[106 136 152 100 117]: 152
[110  98 102 101]: 98
[134 120 149 121 123 135]: 121
[127 108 141 157 123 134]: 157
[133 141 152 157 151]: 152
[133 121 151 120 128 100]: 120
---
(130, 109, 105, 124, 152, 134)	109
(140, 100, 126, 155, 130, 102, 144)	100
(121, 132, 100, 112, 145)	132
(110, 130, 157, 140)	130
(157, 149, 152, 151, 124, 147)	149
(137, 129, 118, 150, 125, 112)	129
(141, 138, 121, 139, 151, 134)	138
(105, 120, 106, 131, 121, 137)	120
---
[[140, 117, 146, 108, 118, 125], [133, 147, 113, 129, 109, 111], [134, 133, 146, 108, 155, 113]] Answer: 134
[[141, 140, 132, 136, 138, 136, 124], [127, 147, 119, 136, 121, 113, 152], [136, 132, 120, 144, 121, 110, 147]] Answer: 136
[[134, 152, 153, 112], [138, 149, 124, 123], [113, 126, 132, 144]] Answer: 113
[[116, 128, 131, 129, 117, 146], [129, 130, 150, 154, 149, 136], [138, 118, 151, 99, 126, 125]] Answer: 138
[[117, 141, 127, 139, 145], [108, 127, 127, 122, 100], [113, 130, 130, 115, 140]] Answer: 113
[[129, 149, 118, 129, 149], [150, 128, 121, 137, 137], [98, 136, 114, 109, 123]] Answer: 98
---
[[124 140 132 134 128]
 [125 106 115 132 118]
 [137 119 125 133 128]]	125

[[133 131 128 119 129 130]
 [116 131 132 131 130 134]
 [123 152 139 117 114 126]]	139

[[135 141 136 126 107 129 149]
 [144 138 137 138 126 138 119]
 [129 142 136 124 126 128 126]]	136

[[117 132 119 122]
 [120 129 119 119]
 [123 101 135 155]]	135

[[115 109 110 146]
 [131 147 141 145]
 [130 149 134 120]]	134

[[137 119 104 140 153 115]
 [110 125 136 112 123 123]
 [137 125 111 138 146 118]]	111

[[111 138 150 135 123 145]
 [134 128 110 126 127 124]
 [142 124 114 108 135 109]]	114
---
[[ 99 116 126 145 143 142]
 [138 123 127 122 134 116]
 [103 122 126 156 130 131]] --> 156

[[141 146 151 145]
 [112 123 146 139]
 [132 135 134 138]] --> 135

[[110 124 134 114 126]
 [138 116 107 138 154]
 [135 120 110 137 150]] --> 110

[[127 131 126 124]
 [112 138 101 126]
 [128 128 128 126]] --> 128

[[128 106 118 138 155 137]
 [133 119 114 130 142 126]
 [123 135 138 129 126 130]] --> 129

[[124 101 117 133]
 [153 120 127 149]
 [115 142 114 104]] --> 142

[[123 110 129 104]
 [140 152 127 126]
 [114 139 129 107]] --> 139
---
[146 155 122 133 156 146 128] result: 156

[[135 120 127 111 119 129 153]
 [141 117 130 121 126 121 138]] result: 126

[[128 119 126 123]
 [134 127 132 104]] result: 127

[[120 132 137 112 125 123 136]
 [120 141 137 143 127 115 118]
 [152 135 137 140 134 133 143]] result: 134

[[118 140 113 118 124]
 [122 137  99 117 123]
 [123 128 136 129 122]] result: 136

[130 138 153 105] result: 138

[125 104 115 117] result: 104

[[126 134 128 112 117]
 [123 122 136 126 105]] result: 136

[110 118 136 113 138 100] result: 113

[153 106 141 150 138 129] result: 150
---
[[137 125 120 123]
 [124 144  98 129]] -> 137

[[112 105 127 129]
 [105 116 126 124]
 [119 118 132 132]] -> 112

[136 119 122 127 115 116 100] -> 136

[151 126 124 145] -> 151

[134 136 133 132 124 105] -> 134

[122 100 152 144 148 102] -> 122

[126 146 150 110 134 132 106] -> 126

[[109 119 112 120]
 [152 129 101 103]] -> 109
---
[[120 113 127 109 115 123]
 [135 143 105 133 142 134]
 [131 131 117 122 136 129]]: 131

[[102 137 119 132]
 [131 116 117 107]
 [113 137 108 120]]: 137

[[138 120 126 121 131 108]
 [155 128 138 107 122 139]
 [148 110 107 136 139 142]]: 110

[[134 133 118 132]
 [126 115 136 117]
 [123 152 115 141]]: 152

[[150 119 129 119 132 121 118]
 [125 115 125 121 120 131 128]
 [130 121 131 118 124 129 114]]: 121

[[126 138 126 154  98]
 [136 116 106 113 158]
 [148 153 117 103 105]]: 153

[[124 150 123 120 149]
 [122 125 141 144 108]
 [127 136 139 139 109]]: 136

[[140 137 132 147]
 [144 148 132 136]
 [144 122 140 150]]: 122
---
[[154 122 120 119]
 [133 120 105 133]
 [129 122 152  99]]	120

[[142 143 130 144]
 [118 125 152 128]]	143

[[152 120 149 117]
 [111 137 138 126]]	120

[[128 128 126 126]
 [128 108 136 115]
 [129 106 135 139]]	108

[[141 140 152 155]
 [119 122 116 117]]	140

[[140 139 138 154]
 [123 122 119 154]]	139

[[133 125 131 131]
 [113 114 129 125]
 [124 156 130 130]]	114

[[127 101 122 135]
 [125 136 126 129]
 [134 128 104 127]]	136
